0: (43 1 -70 -12 -27 -6 26 -26 5 -3 -108 -11 -105 -18 34 37 -21 -14 11 63 127 19 -51
 68 1 1 103 -26 127 -2 -55 -48 -20 -1 70 11 25 -79 -51 36 -3 -51 3 2 -11)
1: (-2 7 -37 -12 -12 35 24 -30 38 -1 34 2 -127 126 34 24 31 4 -5 78 39 22 -2
 -16 1 10 7 1 39 63 -127 57 0 -1 33 -1 0 -25 -2 112 -3 1 -1 -5 59)
2: (-56 33 10 -48 -4 19 14 -39 22 10 0 35 12 -2 6 -7 -127 -3 -1 -24 9 0 -2
 -13 1 52 7 9 2 -16 -11 -2 3 -1 -1 -6 0 -5 -12 -24 -30 2 8 13 38)
3: (-55 8 0 1 68 -6 25 29 14 -31 6 -1 23 -19 2 78 -44 -5 0 -45 11 -121 -4
 6 55 1 -12 -8 64 -2 2 -44 0 -1 -19 -20 13 0 48 -2 -52 -18 8 -24 -1)
4: (-48 1 26 84 -1 74 -1 21 -124 3 34 -1 8 -15 13 -2 7 20 0 -29 -127 0 10
 0 17 12 7 -9 -56 -54 2 127 -6 27 -41 -2 6 46 40 -9 -3 64 -82 0 -1)
5: (-51 19 85 3 -1 50 -68 29 -127 3 38 59 20 30 20 -52 80 11 -91 -28 -127 12 13
 0 1 42 5 -16 -62 -2 110 127 13 -1 -21 -4 -5 39 32 5 126 47 -127 20 22)
6: (9 1 -19 -29 -1 -6 17 17 -23 28 0 -4 -2 -9 2 -2 -3 2 13 0 15 0 15 -21 1 1 -10 -7 -52
 35 27 -48 10 -9 -1 3 28 0 -2 -2 -3 1 -1 -17 -14)
7: (-2 22 -25 35 -115 101 -1 -1 -3 -103 27 60 5 46 33 -2 -3 24 -70 -22 -85 19 -2
 -24 20 26 37 1 -53 -2 -18 127 0 109 10 -5 -62 0 -2 -12 7 1 -13 1 23)
8: (-2 6 89 -21 -6 17 -34 23 0 -25 26 -1 -2 -2 2 0 -4 3 19 25 -35 23 3 -5 1 32 -51 1 -51
 -25 104 -2 28 -1 32 8 0 29 5 3 -3 48 16 4 -1)
9: (-48 15 -20 3 -31 31 -14 45 -47 23 37 -1 37 -23 -65 -65 -4 47 -89 -41 -7 0 -2 0 -22 1 7 1 -54
 16 18 -29 12 -1 -31 6 49 53 -3 -17 -22 1 -1 0 -1)
10: (-2 31 28 35 -56 38 -26 27 -3 16 29 24 -2 -28 -25 -57 -15 2 0 -11 -48 2 4 -33 -10 -15 7 6 -57
 -5 40 55 8 1 -52 -2 39 29 -8 -4 50 1 -10 16 38)
11: (-2 -17 -23 -47 61 11 7 -1 -54 -14 47 -50 -6 -35 2 81 43 2 28 -21 0 -1 70 18 24 -52 -76 -39 -65
 75 8 -45 8 -3 -63 -1 107 -3 -5 -2 38 54 9 16 31)
12: (-46 -72 127 5 0 26 -1 -1 -3 39 0 6 0 -18 -126 -2 121 26 0 0 6 47 20
 2 -83 -15 -86 1 -37 -12 2 -33 23 -4 -1 5 16 38 -7 -18 118 1 20 19 35)
13: (25 1 -78 3 -12 -6 10 -1 10 3 38 -24 -115 -2 30 7 -4 2 16 86 67 12 -2
 0 -73 1 8 1 52 -2 -127 -2 0 -1 84 9 -13 -32 -2 -2 -16 -94 32 23 6)
14: (127 18 0 -57 21 32 15 12 -104 3 0 59 -4 61 32 31 95 11 109 -20 20 0 97
 0 1 33 -35 -10 -69 127 -76 22 -25 -14 -38 6 0 0 -2 -4 127 -50 -28 -16 27)
15: (-60 10 55 3 11 -29 -1 26 -59 3 32 -52 17 -2 -127 -2 -24 2 0 -24 -54 0 -5
 -33 22 -69 -127 65 -54 -15 2 -30 10 -7 -1 -23 20 49 -5 -47 -1 1 -11 41 28)
16: (-2 1 -28 -10 65 -26 13 94 -3 -45 -2 -1 0 52 41 75 -4 29 122 -43 13 25 -2
 -11 12 -17 127 -4 109 80 -108 -74 -8 -68 -1 23 24 -70 -2 1 -3 -127 -4 0 -80)
17: (-39 -57 0 -3 -17 -6 29 -29 -3 3 -89 2 -70 -16 16 20 -4 -9 0 0 0 0 -2 93 1 6 8 1 97
 -2 2 -41 0 -17 58 1 0 7 62 -13 -3 18 19 0 -12)
18: (-42 18 31 8 -1 -6 19 -106 17 84 0 26 -28 -10 38 16 -83 4 -1 -15 9 0 -2
 -5 -34 29 26 1 2 -45 12 -13 5 4 30 3 -96 0 -48 3 -4 -19 -1 8 5)
19: (-64 10 40 -81 -31 49 -2 15 -3 40 33 -8 -2 88 3 -2 -4 38 26 87 -2 15 -2
 0 -127 3 25 1 -51 -2 -69 122 0 -1 -1 3 -30 37 -127 -2 68 36 -4 15 80)
20: (-2 31 -13 108 -11 42 -75 22 10 3 54 1 9 -28 2 -2 -33 2 -84 51 -73 37 -79 -47 1 -41 23 1 -51
 -36 51 -12 0 -1 4 -6 27 35 86 -2 -74 60 18 0 -1)
21: (100 1 -47 65 -20 -36 -1 -1 22 -9 68 -1 -2 -17 2 -77 41 -29 2 0 45 -3 -2
 1 1 17 -102 14 -37 -2 65 -45 -40 4 8 -3 39 0 -2 -37 -67 52 2 0 -10)
22: (-2 -13 0 -6 -1 -6 -1 -1 -3 -21 13 0 -2 51 55 -2 127 22 127 0 0 30 119
 33 20 -9 7 -5 22 -2 2 -71 3 -75 -17 12 21 -41 -16 -14 121 -118 -10 -104 -104)
23: (-41 0 0 -42 8 37 6 40 -3 72 24 95 -2 90 -87 -2 53 2 6 0 10 31 14 -21 -64 26 16 20 -79
 22 51 55 14 2 -72 11 0 0 -3 -2 116 1 -1 38 48)
24: (-104 8 44 3 -23 34 3 5 -3 58 28 0 -40 76 -17 6 -21 28 11 66 18 19 -2
 0 -127 -26 7 40 2 -2 -7 -3 -19 4 -3 6 -15 0 -2 18 -1 60 7 15 97)

(103 1 -2 -18 112 -18 5 -31 2 3 8 20 -10 -21 33 38 -12 0 98 -23 5 7 17 73 38 1 -8 -27 9
 55 -15 -54 0 -22 -45 8 -15 0 -10 0 53 -79 15 -58 -59) 6 22 14
(127 30 -23 -1 10 -18 -1 97 8 -49 40 -19 1 -2 36 56 8 -18 75 0 -58 -17 65 -49 34 19 1 -4 2
 -2 -87 13 -6 -61 53 7 0 0 97 -5 -6 1 8 16 -1) 6 3 8
(85 -29 -19 3 22 -6 24 -3 11 3 0 -18 40 -20 8 -2 -4 8 0 -26 25 -13 31 64 33 1 15 -43 40
 26 19 -38 0 -14 -1 1 13 0 -15 -9 -12 13 10 -35 -3) 6 17 3
(-54 1 95 3 -11 -6 13 -1 107 3 -26 4 -2 102 2 13 -24 -1 0 0 16 25 -2
 -14 -127 31 7 1 -33 -15 16 -33 19 -1 -1 17 -35 49 -52 51 16 16 26 -4 -1) 24 18 8
(87 -31 -28 -11 124 -75 18 39 -23 51 3 -1 88 -34 -56 127 2 2 1 0 15 0 44
 74 52 -74 -42 1 -29 55 2 -53 5 -4 -106 -3 37 5 -20 -2 -3 1 3 0 -7) 11 6 3
(-48 18 -13 -22 2 -6 7 -1 49 40 -127 -25 96 -50 -12 -18 -73 2 5 0 15 -20 -13
 -24 18 -6 7 12 18 -93 2 -2 20 16 -27 -1 33 0 -18 -2 -45 69 11 0 -1) 2 6 3
(-19 -27 15 -10 65 -6 7 33 -3 -44 70 -93 9 -31 -41 59 127 13 0 -20 -50 -77 20
 0 1 1 -127 -3 2 0 2 -45 16 -1 -64 -15 18 39 -2 -2 125 48 -1 3 -28) 11 12 15
(-2 1 -25 -20 40 -24 17 67 -1 3 0 -1 0 -2 37 45 63 2 0 0 -23 0 15
 -1 48 39 -70 -1 29 -16 -4 -17 19 -69 -1 -1 -19 -22 105 -2 45 -104 -1 17 -21) 6 3 17
(20 -19 0 3 -1 -6 -1 7 -18 89 32 25 4 -50 -66 30 -27 0 27 23 0 12 -4
 55 6 -31 -121 -1 2 13 17 -2 -2 -2 -45 -1 16 -3 -2 -2 8 30 2 29 35) 6 15 10
(-2 -66 0 3 -5 22 -1 33 -3 86 0 -1 -11 11 2 -2 -4 5 14 69 0 27 -2 61 -31 1 -21 24 2
 -14 34 -40 0 -1 1 8 28 52 -26 -2 -3 63 -9 0 9) 6 8 24
(44 24 -24 48 -7 -6 22 86 -3 -60 67 0 4 -2 2 -9 -4 -34 0 -21 0 -42 0 -35 37 1 13 6 88
 -4 -63 38 8 -14 73 -2 0 0 115 -5 -62 -96 11 24 -8) 3 13 6
(-97 55 -26 23 -1 3 -12 -1 -3 12 -4 13 -16 -2 2 -2 -127 -31 12 52 17 60 -127
 0 -22 29 -56 36 -40 -80 2 -46 0 44 -11 -16 -85 0 -20 -2 -93 29 18 10 0) 2 18 24
(-2 3 54 -19 8 -6 -1 -1 -31 -5 43 -1 2 -43 22 11 84 2 36 -5 0 0 -2
 -23 0 35 -123 -5 2 -10 74 31 33 -13 2 -5 0 0 39 29 94 5 -57 16 -7) 8 6 10
(103 -48 -11 4 100 27 24 37 16 -13 20 -1 -2 64 2 25 127 32 127 -4 4 39 99 61 1 -3 102 -2 2
 56 2 -55 13 -21 -1 -1 0 16 -45 -2 114 1 -10 -68 -1) 22 14 6
(127 9 -11 -7 -1 -32 26 -1 7 -59 26 1 -2 4 34 52 9 -1 0 20 0 -4 -2 0 47 7 41 1 2
 -2 -76 -2 -41 -1 -1 -1 10 -63 12 -3 -60 -46 3 -5 -4) 6 13 3
(101 1 0 63 -1 -6 -1 14 -4 3 0 -32 3 -38 19 6 -4 2 -26 12 -27 0 -11 -9 1 -5 -20 -13 2
 22 -35 -49 -34 -1 -5 -23 0 -49 56 -1 -69 5 -1 3 -10) 6 21 20
(-2 1 -15 -16 71 -37 -1 27 -3 59 0 -39 66 -23 -51 93 6 22 -6 -57 18 10 26
 8 19 -32 7 -22 -40 61 26 -2 -1 -1 -107 7 0 34 -2 -2 -16 1 8 -12 -1) 6 11 9
(-2 -62 11 -6 -9 13 21 32 42 3 17 -1 -2 7 -43 -2 -4 45 1 80 0 36 -54 73 -33 -63 17 -4 -32
 -4 9 -48 -41 -2 -4 -1 5 55 -32 8 -3 58 0 0 16) 6 24 8
(78 29 -31 -31 -22 -6 2 -47 25 -70 -59 -34 48 -23 2 -2 -59 -17 24 -32 19 -47 -2
 39 60 19 7 -86 2 52 -14 -50 -9 -11 -18 -11 64 -127 -13 -18 -70 -43 9 -86 -10) 6 3 2
(66 1 0 -22 65 -27 18 -1 -3 2 0 20 16 -15 12 60 -42 3 50 -15 6 2 37 0 43 26 -41 1 -24
 -2 -5 -52 0 -2 -72 -20 17 -54 -2 -8 17 -34 2 -37 -1) 6 3 2
(-46 20 86 3 -13 3 -69 -1 4 18 0 -7 -57 -59 -33 -25 -53 2 -10 0 -7 37 -2 -25 -73 38 -14 18 -44
 -2 92 11 0 42 45 -1 -44 25 -3 -2 -3 41 47 0 7) 8 10 18
(52 21 -13 42 -1 -6 -15 -1 -3 -55 42 -1 -2 -27 37 -83 49 -19 -29 0 -88 0 17 0 1 14 7 -7 2
 2 32 75 0 -1 14 -1 33 35 88 -7 25 25 -12 0 -7) 10 8 6
(-2 24 9 62 -1 -22 -1 28 -43 3 0 -48 36 -79 -84 -46 -56 4 -127 -65 -27 -41 -2
 0 1 -15 -75 24 -56 -63 2 -36 9 4 -111 -20 0 33 -2 -12 -24 1 4 0 1) 9 15 10
(-40 27 -48 -38 -63 92 25 -23 10 -127 35 36 -2 79 25 -13 -104 -4 10 0 7 0 -29
 -13 48 1 7 -9 2 -2 2 113 19 112 54 4 -127 0 -2 -8 -32 -79 2 11 13) 7 2 18
(79 28 0 127 -61 -6 -34 -1 -3 -17 105 -1 -2 -54 18 -95 -78 -8 -127 0 -117 -57 -2
 -73 57 -58 -127 -11 -58 -10 80 -40 -4 -1 -25 -1 0 -6 127 -24 -3 40 11 39 -14) 20 21 10
(104 -82 -59 3 -3 -6 20 51 13 -26 21 2 -87 -2 27 -2 127 2 36 63 100 22 48
 67 1 1 73 1 2 12 -120 -48 0 -16 80 5 0 -16 -88 -2 41 1 27 -3 24) 13 0 1
(-12 1 -1 -23 -56 62 4 3 -63 -48 41 -1 -2 35 21 -13 -43 39 16 -9 2 14 3 -38 15 -14 -16 1 2
 -2 2 127 -31 5 -21 0 0 16 -29 -2 25 21 -7 20 34) 10 2 7
(-2 23 -48 51 -26 -66 -1 -1 15 -78 38 -2 -2 -21 2 -2 -45 -60 16 43 31 -35 -63
 -7 85 1 -4 2 127 5 2 -46 0 -1 -1 -1 30 -51 -2 -34 -127 1 4 5 5) 3 21 2
(-2 -20 127 -19 -7 30 -46 -16 37 86 -27 -1 -2 -1 -77 16 2 1 0 0 15 31 8
 -31 -119 1 -45 50 -51 -2 62 -31 20 10 -1 1 13 15 -38 -10 59 55 20 17 43) 12 8 24
(-25 1 -127 3 -1 12 15 127 10 -59 22 7 -59 16 2 -7 126 2 30 69 39 48 -33
 5 -52 -16 79 1 112 -15 -103 82 -2 19 127 33 -19 0 -2 96 -16 1 70 7 0) 13 1 0
(30 11 -40 -28 -1 -6 15 -1 18 -12 18 3 -50 24 31 -2 30 7 24 25 0 29 14 0 -29 1 7 1 40
 -2 -97 -28 0 -1 -1 0 0 -38 -89 36 18 -50 12 -16 15) 13 6 1
(-60 1 33 3 -94 46 -1 52 -3 -15 11 13 9 127 14 8 101 56 19 24 -11 0 10
 0 -127 -45 98 1 -42 66 -47 127 -46 15 -6 16 0 116 -112 26 78 65 -5 0 64) 19 24 23
(-62 17 29 -5 3 -6 12 -127 35 94 -127 3 -42 -18 30 16 -127 -29 6 8 51 53 -2
 -8 -59 26 7 1 9 -2 19 -2 16 32 44 2 -56 7 -44 -2 -39 31 7 2 39) 18 2 17
(-35 -9 0 -9 -1 -72 8 -11 12 18 -55 -3 -36 -2 22 -40 -30 -34 0 0 89 20 -50 35 59 1 15 8 63
 -4 30 -45 3 -5 51 11 0 5 -2 -47 -3 44 8 0 -1) 17 6 2
